Each named move below is a turn or a mirror, shown by a few rows before and after it. Which moves, in which order, take the first row of each later pair to the second? The first pair is answered.
move q786:
[  9  -1   1 -16  -9  12   6 -11  -2 -19   8 -14   7   2  -3  -5   5   7
   6  11   8] => [  3 -12  -1   7  -8  25  -1 -10   4  -4   7  -1   7  -7 -13   5   1   3
  -8  14   2]
[-13   6 -12  -9   4 -24   3  17  16 -17   8  -3   5   2  -5  12  -1  17
   6 -15  12] => [-18  -5 -13  11   6 -13  -4  18  23  -5   6   8   5  -5 -14  21  -3  14
  -6 -10   7]
[ 22   0   9   8  -2  21 -18 -19  -2   7   4   8  -9  -5   0 -16  -8  -3
   5   7   0] => [ 24   5  10  -4  -4  15 -14 -19  -6  -1   5   1  -8   0   7 -21  -6   0
  12   5   3]
move q362:
[ 11   1   4   2  -5  20   1   6   7  -4  10  -6   5  -8 -12   5   2   1
  -3   0   6] => [  6   1   2   2  -5  15  -1  10  11  -2  10  -4   3  -9 -15   9   0   3
  -4  -3   6]
[  7  -1   1 -10   0  44   7 -18 -28   9   1   3  10   6   3 -13  -3   4
   1  18 -22] => [-37  -4 -15   4   7   0  -7  18   3  21  -1  16   1   0 -22  21  -8  18
 -10  -4 -18]
[-12  -4  -3   9   5 -15  -6   9   4   4 -10   3  -6  -2  -9   2   1   1
  -4  -1  -8] => [  9  -2   5   1   2   7   1  -8 -11  -2  -8  -3   0   0   3 -16   2  -6
   2   8 -10]
move q41:
[ 3 -9  9  6  5 -2  1  6 -8  2 -2  1 -4  5  1 -6 -5 -6  0  0 -2] => [ 1 -5  9 -2  6 -9  3  9 -8 -1 -2 -3 -3  8  1 -5 -3 -3  4 -4  1]
[  3 -24  -6   1  11  18  12 -17 -10 -14 -15 -12   3  16  -8 -16 -15  -8
   2  10   4] => [  1 -17  -7 -10  11   8  14 -15 -10 -20 -13 -18   4  19  -6 -17 -13  -3
   8   7   9]
[ -9  -2  -8  13   5  -7   1  16   9  20  -3   7  -2   4  -3   1  -3   0
   0 -11  -5] => [-10   2  -9   5   3 -14   3  18  10  14  -1   4  -2   6  -4  -1  -3   3
   5 -13  -1]
[  7 -10   8  19   2  17   2  -9  -6  17  -4   7  -5  -1   4  -5  -3 -11
  -6   6 -15] => [  1   9   4 -21   0 -20  10   2  -4  -8   2 -12  -4  10   8  -7   3   7
  14  -6   1]
move q830:
[  1   4   2  15   2   5   2   4 -10   4 -20  -2  -9   1  15 -17   6  -4
  -6  10 -11] => [ -1   9   2   6   3  -8   5   9  -9  -2 -21  -6 -12   5  17 -18   7  -2
   0   4  -7]
[  0  -3  -8  -4 -11  18 -10  -5   6  -6   9  10  13 -10 -18   6   9   0
  -5   8  -7] => [ 11   3  -3 -14 -12  21  -7 -12  -3 -10   9   5  13  -4  -7  -6  10  -5
   2   9  -9]
[ -5 -11  -8 -10  15   8  12   0   4  17  -8  -6  16 -19  -6  -1  -2   4
   1  -2  -2] => [  1 -10  -5 -13  14  12  14  -3   0  17  -9  -7  16 -17  -3  -7  -1   1
   4   0  -3]
Then:
Each pair is two moves apart.
[-21  10  -4  -9  11 -45  -8  29   6  18  -6  -1 -12  11  -2  -2  -8   6
  -3 -16   3] => [  2  -8   9  29  11  11 -11   2  -8  41 -12  13 -10   0   3 -14 -14 -18
 -18   6 -18] -> q41 then q830
[  6   7   4  -4   6 -24   2  16  -6   8   0   5  -2  11  10  -5  -3  -1
   9 -15  -2] => [ 12   6   8   1   7 -16   3  11 -13  12  -1   6  -1  12  16 -10  -5  -6
   8 -12  -5] -> q41 then q786
[  2   6   7 -14   6  -4  19   5 -13   3  -3  -7   2   6   7  -9   7  13
  20  -4  -2] => [  6   2  10  -4   7   1  18   2 -17  12  -6  -2  -3   6   9 -13   4   7
  16  -1  -8] -> q41 then q830
[  9  -1  11  -4  -1  26  -3  -7  -2  -5  12  -5  -3 -11   9 -23   4  15
 -12  10   5] => [  9  -3  13   4   1  26  -7  -6  -4   3  10   0  -6 -10  11 -24   2   9
 -16   9  -1] -> q830 then q41
[  8  -8   0   6  -8  33   2 -15  -2 -10   3  -3   8 -14  -9   1   4   1
  -4  15   0] => [-11   3 -10 -13  -4  -6   3   5  11 -23   7 -11   5  -7 -15  12   6  17
   4  -1  13] -> q41 then q362
[  3  -7   7   7   6 -13  -2  -4   0  19  13  16  -1  18  12   5  -7  -5
   0  -9  -6] => [ -4  -7   4   5   5 -18  -4   1   6  17  16  16  -1  15   6  13  -7   1
  -2 -10  -4] -> q41 then q830
[-20  -6   0  35   4 -27 -14  11   2  22  -8   8 -10   7   5   2  -9  -9
 -21 -26 -18] => [ 20   7  12  -1  -3  -1   5 -19 -28  -5  -4 -16   0  18  30 -34   0 -13
   2 -11 -14] -> q41 then q362
[  2 -12  -2  15   8  -1   3   9   1  11  -1   5  -6   1  -8   1   3  -8
   1 -18 -12] => [ -4 -12  -6  13   7  -4   2  12   8   7   1   3  -5  -1 -13   6   4  -1
  -1 -18  -8] -> q41 then q830
[  9  14  -5 -28 -10   1  16  -8  -6 -26   3 -19   4   5   5  -8   9  10
  12  -5  13] => [-19 -10 -10  26  -4   8  -5   7  16  13  -4  12  -4 -12 -19  22  -2   1
 -20  -7  -1] -> q41 then q362
[ -5 -16  -4   0   1  20  14  -5   0   2  -4   1   9 -20 -10   3  -8  14
 -18   3   5] => [  4 -14   0  -3   1  25  17 -10  -7   1  -5  -1  10 -16  -4  -4  -8  10
 -15   4   4] -> q786 then q41
[ -5 -14 -10   6 -11  19   9   4  26 -11  15  -3  12 -20 -24  10   1   7
  -2  16  -7] => [-16 -11 -12   7  -8   2   7  13  31  -5  14  -1   7 -20 -26  16   0   9
  -3   7  -5] -> q830 then q362
[ 16   8  -3 -22 -11   3   7 -15   3 -22  11 -14   2  17   1 -26   6  16
  12   7  11] => [ -2 -15  -7  28  -8  24  -8 -11  20   7   6  12  -1  -2 -22  -2  -4   9
 -17  14  -2] -> q786 then q362
[ -4   3  11  -4  -5 -29  -3   6  22   2   1   0 -16   3   2  -7  -1  -3
  -2  -5   6] => [  4   8  15 -10  -5 -25   0   1  14  -1   1  -4 -16   7   9 -15   1  -7
   0  -3   4] -> q41 then q786
[ -4   1   5  10   7 -22  -3  13  -5  19  -5   8 -17   9  16  -5  -6  -7
   1 -17  -8] => [  0  -8   7  23   5  -3  -5   7  -5  25  -5  13 -14   1  12  -4  -7 -12
  -7  -9 -13] -> q830 then q830
[ 9  1  7 -7 -2 -4  7  0  0 -2 -4 -4 -6  2  5 -9  2 -6 10  1  3] => [ 7  1  7 -6 -1 -8  7  1  0  2 -5 -3 -8  3  5 -8  0 -8  9 -2  2] -> q41 then q830
[ -3  -1  -1  16  13 -19 -19  17  10  19   2   8 -21   4  -1   0 -22  -5
  -7 -21   2] => [ 27  11   7 -14   6  -3  -5  -4 -12  -3   6 -11 -12  13  19 -26 -14  -7
  12 -10   5] -> q362 then q41
[-12   1 -18 -14   8 -54 -19  23   4   6   0  10 -25   4   0   5   1  -2
   9 -27 -10] => [  8   9  -8 -29   7 -49 -12  12 -12   0   0   3 -25  12  17 -14   4  -8
  19 -23 -12] -> q41 then q786
[  0  -8  -1   3  -6  12  -9 -12 -12  -8  -1   3   8  -2  -1   0   1  -8
   0  13  -2] => [  3  -6   2  -2  -6   8  -7 -12 -16  -9  -3   0   6   0   6  -5   2 -10
   3  10  -2] -> q830 then q41
[-15  10  -4 -11   2 -26   3  11  11 -11   8  -4  -2   4  -5   7   3   6
  11 -14   8] => [  5  -8   7  24   0  24  -1 -13   0  10   3  10  -1  -6  -1  -2  -1 -15
  -4   7  -8] -> q41 then q362
[ -2 -11 -10   8  -7  16   1 -10  17  -6  -1  -5   3 -11 -12   1  -3  11
  -3  10   5] => [ -5  -7 -13   2  -8   7   2  -6  20 -11   0  -9   2  -8 -12   3  -3  15
   0   7   9] -> q41 then q786
[ -5  -6   0 -14  -3   1  -2   1   7 -14   0 -10   9   0 -14  13   7  14
  -3   4   3] => [ 11 -10   6  -6  -4  21  -1 -12  -5  -9  -3  -8   9   0  -7   1   6   4
  -5  13  -5] -> q41 then q830
[  7  -7   4   5  -2  16 -14 -13  12  -8   0  17  14  -8 -18  13 -10  12
   1  15  -9] => [ -1  -4   1  -1  -1   2 -13  -6  18 -14   2  13  13  -8 -22  17  -8  19
   3  10  -5] -> q41 then q786
[ 18 -15  -6   2  -7  21  -4  -6  -1  -8  -5  -4   7   0   7  -3  -2 -11
   1  10  -1] => [ 20 -14  -3   2  -6  16  -3  -6  -5  -5  -6  -5   3   4  13  -8  -2 -14
   4   8  -4] -> q830 then q41
[ -9   5  -7   2   5 -15 -15  16   3  18   0  -5  -5  -7 -10   9  -2  16
  -1 -15  -4] => [  4  -4  -1  17   2  14 -15   1  -4  26  -2   2  -2 -10  -7   2  -4   4
  -9  -3 -11] -> q41 then q830
[  7 -17  -2   7  10  18  -1  -2  -9   0   2   6  13 -12  -5   6  11  -3
  -6  15   2] => [-12 -11  -7   0  15 -17  -4  16   0   3   0   7   5  -7  -9  18  11   3
  -4  -2   7] -> q830 then q362
[ 21   3  20  10  -4 -13   3  11  10   1  10 -14  -4  12  15 -10   9   7
  20 -20   4] => [  8 -11  15  33  -4  -4  -6  17  25  10  10  -4  -3  -2  -5   8   5   9
   2 -17   1] -> q830 then q830
[-12  -4   5   6   1 -18  -3  15   6   3 -12  -3  -3   1   0  14  -5   3
  -6 -14  -1] => [-11   0   1  -6   0 -21   0  15   5  -8  -8  -9   2   2   0  12   0   8
  -1 -13   4] -> q830 then q41
[ -5   9   4  16   6 -18  -1   3   0  18  -6  11 -18  17  15  -7  -7  -4
  -8  -7   9] => [  7  13   9   4   3 -12   5  -6  -9   8  -4   3 -15  21  23 -18  -5  -4
   0  -3  11] -> q362 then q41
[ -1 -16   0  18   7  20 -12  -5   7  21 -14  16  -1 -11 -11   7   3 -16
 -10   8  -9] => [ -3   9  -5 -34   4 -24   2   7   7 -14  -5 -11   1   6  -3   2  11   6
  17  -6  13] -> q362 then q41
[ -2  -6   6  33  -4  17 -15  -2  -7  24  -3   5 -14 -10   3   1  -1  -5
  -9   7 -13] => [-19  -4  -3  28  -4  -3 -18  13   9  18   0   3 -16 -11 -10  16   1   8
 -11  -3  -4] -> q41 then q786
[ -5  -1   1   4  -4  16   3  -5  -1  -7   0   4   3  -3 -10   3   4  -1
  -8   7   0] => [-10  -1  -3   2  -5  11   3  -1   2  -9   1   2   4  -3 -13   7   4   3
  -9   6   2] -> q41 then q786
[  7  -5   6   9  20 -24   3   0  -6  12 -14   1  -6  20  15  -5 -11 -20
 -11  -8  -7] => [ -1 -12   3  18  21 -20  -2   3   1  16 -13   6  -7  13   8   1 -11 -19
 -18  -6  -6] -> q830 then q830
[ 20  11  12  -7   4   5  10 -17 -22   7   0  -5 -10  11  17 -23   1  -9
   6   4  -7] => [ 16  12  11  -5   6  -6   9 -11 -20  13  -2  -4 -14  14  19 -23  -1  -9
   6  -2  -9] -> q786 then q830
